Here are some points:
[ 0.3 -0.9  0.1  0.7 -0.3 -0.8  0.4 -0.8 -1.2 -0.2  1.4 -0.7  0.9  1.6
  1.1  0.3]
[ 0.3 -0.5 -0.9 -2.1 -0.5  0.4 -1.2 -1.1  0.  -0.6  1.6  1.2  0.7  0.4
  0.2 -1.3]
[ 0.1 -0.5  1.2  1.  -1.1  0.8  1.6 -0.4  0.5  0.1  0.2 -0.1 -0.9 -0.5
 -0.6 -0.9]
[-0.7 -0.1 -0.7 -0.2 -1.7  0.3  1.3  1.5  2.4  2.6  1.2  2.4  0.6  0.1
  0.  -0.4]
[-0.3 -0.8 -0.1 -0.8  2.  -0.4  1.9  1.3  0.   2.7 -0.9  0.3 -0.1 -0.7
 -1.2 -1.9]
[-0.9 -0.2  0.3  0.7  2.5  1.   0.3  1.3  0.3 -0.6 -0.4 -0.4 -1.6  0.3
 -0.5 -0.2]
[-0.3 -0.7 -0.2 -1.8  0.1 -1.1 -1.3  0.4 -0.4 -0.9 -0.4  0.4  1.  -0.1
  0.7  0. ]
[-0.5  0.4  0.9 -1.  -0.7 -0.8 -1.  -0.4 -0.3  0.2 -0.5 -1.4 -0.4 -1.7
 -1.1 -0.2]
[-0.3 -0.6  0.7 -0.6  0.5  0.9  0.8  1.2  0.6  1.1  0.8  0.8  0.3  0.1
  0.2  0.6]
[-0.4  0.7 -1.  -1.3 -0.7 -0.7 -0.3  1.2  1.2  1.7  1.6  1.3  0.8  0.2
  1.1  1.1]
[ 0.7 -0.4 -0.6  0.2 -0.5 -1.1 -0.6 -0.4 -0.4 -1.2 -0.8 -0.5  0.3 -0.8
 -0.5 -0.3]
[ 0.5 -1.4  0.4  0.3 -0.5  1.   0.4  1.4  0.9 -1.2  0.5  0.9  0.4  0.2
  0.6 -0.2]
[ 1.7  1.  -0.9  0.3 -2.2 -0.2 -0.6 -0.7 -0.7 -0.1 -1.5 -0.3 -0.1 -0.2
  0.3  1. ]
[-1.2 -0.5  0.3 -0.7 -0.4  0.3  0.7  1.   0.  -0.1 -1.   0.2  1.5  0.3
  0.8 -1.2]
[-0.4  0.   0.4  1.1  0.   0.4 -1.6 -0.5 -1.5 -0.3  0.1  1.6  0.4 -0.9
 -0.5  0. ]
[ 0.5  1.1  1.5  0.2  0.3 -1.1 -0.9 -0.7 -1.2  2.  -0.2  0.7  1.   2.
  2.6  2.1]
[-1.3 -0.6 -1.7 -1.4  0.  -0.4 -0.2  1.6  0.7  0.1 -0.1  0.6  0.3  0.7
  0.7  1.2]
Here are 12 more points, each followed by its number:
[-1.5  0.9  1.4  1.5  1.9  1.9  0.7  0.3 -0.6  0.2  0.3 -0.3 -1.1 -0.4
 -1.2 -1.3] 0
[-0.1 -0.2 -0.1  0.7  0.2  0.1  2.   1.8  1.5  1.5 -0.1 -0.6 -0.3 -1.4
 -0.5 -2.2] 1
[-0.7 -1.4 -0.6 -1.3 -1.8 -0.9  1.5  0.   1.   1.4  0.8  0.7  0.4  0.2
 -0.7  0.9] 2
[-1.3  0.5 -0.2 -0.3 -0.6 -0.7 -0.6 -0.9 -0.4 -0.3 -0.4 -0.5 -1.1 -0.6
 -0.5  0.1] 3
[-0.7 -1.6 -0.4  0.3  1.6  0.6 -0.1 -0.5 -0.8  0.2  0.  -0.8 -1.8 -0.5
 -1.9 -0.4] 4
[ 0.2 -1.1 -0.8 -0.3  0.3  2.1  0.5  1.   0.6 -0.1 -0.1 -0.6 -0.5 -1.3
 -0.9 -0.8] 5
[-1.1 -0.3 -0.2 -1.3 -0.2 -0.1 -0.9  0.1  0.9  0.2  0.6  0.4 -1.2 -0.2
 -0.2 -0.2] 6
[ 0.1  0.2 -0.4  0.7 -0.1  0.5 -0.3  0.6 -0.2  1.4  0.1 -0.7  0.3 -0.6
 -0.4  1.4] 7
[-0.2 -0.7  0.5 -1.  -1.4  0.6 -0.7  0.4  0.5 -0.5  0.4  0.1 -0.3 -1.1
  0.1 -0.7] 8
[ 0.3 -0.5  1.  -0.8 -0.1  0.  -1.2 -1.2 -0.5  0.2 -0.5 -0.7 -0.4 -0.7
 -0.9 -0.8] 9
[ 0.5  1.3  0.8  1.   1.7  1.6  1.   0.2  1.2  0.9  0.2 -0.7  0.2 -0.4
 -1.  -0.2] 10
[-0.2 -0.7 -0.1 -0.9 -0.6  1.7  2.3  2.   2.6  0.4  1.9  1.5 -0.2  0.3
 -0.5 -0.1] 11
Which of these numbered points is nearest to each point below, looking only along the 5 directions in which the first points spread most? Its number follows each.
[-1.2 -0.9 -0.3 -1.   0.1 -0.4 -0.6  0.5 -0.2  0.2  0.1  0.4 -0.7  0.4
 -0.9 -0.8] > 6
[-1.1 -0.1 -0.1 -1.   0.8  0.7  1.9  1.7  2.1  3.3  2.3  0.9  0.9 -0.3
 -0.4 -0.5] > 11
[-0.9  0.9  2.   0.3  0.9  0.1  0.4  1.1  0.6  1.7  0.1  0.2  0.6 -0.8
  0.  -1.7] > 10
[ 0.2  0.6  1.5  1.4  1.8  1.1 -0.3  0.6 -0.3 -0.4 -0.3 -1.7 -0.8 -1.8
 -1.1 -1.2] > 4
[-0.8  1.3  0.9  1.3  1.   2.4  1.5  2.7  0.2 -0.9 -1.7 -0.6 -1.  -0.8
 -0.4 -0.2] > 0
[-0.7  0.1 -0.8  0.4 -0.1  0.3  0.7  2.   0.3  1.1  1.7  0.  -0.6 -0.9
 -1.4 -0.2] > 1
[-1.  -0.5 -2.  -1.  -0.1 -0.3 -0.1 -1.9  0.2  0.2 -0.3  0.3  0.4  0.4
 -0.1  0.5] > 6
[-0.5  0.4 -0.1 -0.3 -0.6 -0.5 -0.4 -0.2 -0.1  0.5 -0.3  1.4  0.8 -0.2
 -1.2  0.3] > 6
[-0.1 -0.6  0.4  2.1  2.   2.7  1.4  1.6 -0.1 -0.5 -0.4 -0.2 -0.4 -0.2
 -0.6 -1.4] > 0
[-0.7  0.  -1.8 -0.5  0.4  0.3  2.1  1.   1.6 -1.2  0.4 -1.7 -1.1  0.5
 -1.  -1.2] > 5
[ 0.6 -0.8  0.9  0.4  1.3 -0.1 -0.4 -0.9  0.8  1.3 -0.6  1.1  0.8  2.2
  0.6  1. ] > 7
[-1.3 -1.7 -0.2  0.   0.4 -0.2  1.7  1.1  0.6  0.   1.3  0.2 -0.8 -1.6
  0.7 -0.2] > 5
[-0.9 -1.8 -1.2 -1.1 -1.8  0.  -0.2  0.7  1.3  1.5  1.2  1.2 -0.8  0.7
 -0.3 -0.8] > 2
[ 0.3  0.3 -1.4 -1.8  0.2 -0.9  1.2  0.8  0.8  0.8  1.2  0.3  0.4  1.
 -0.1 -1. ] > 6
[ 0.6  1.2 -0.7  0.9  0.6 -0.2 -0.2 -2.3 -1.2 -1.4 -0.1 -1.3 -0.7 -0.5
 -0.4 -1.2] > 9
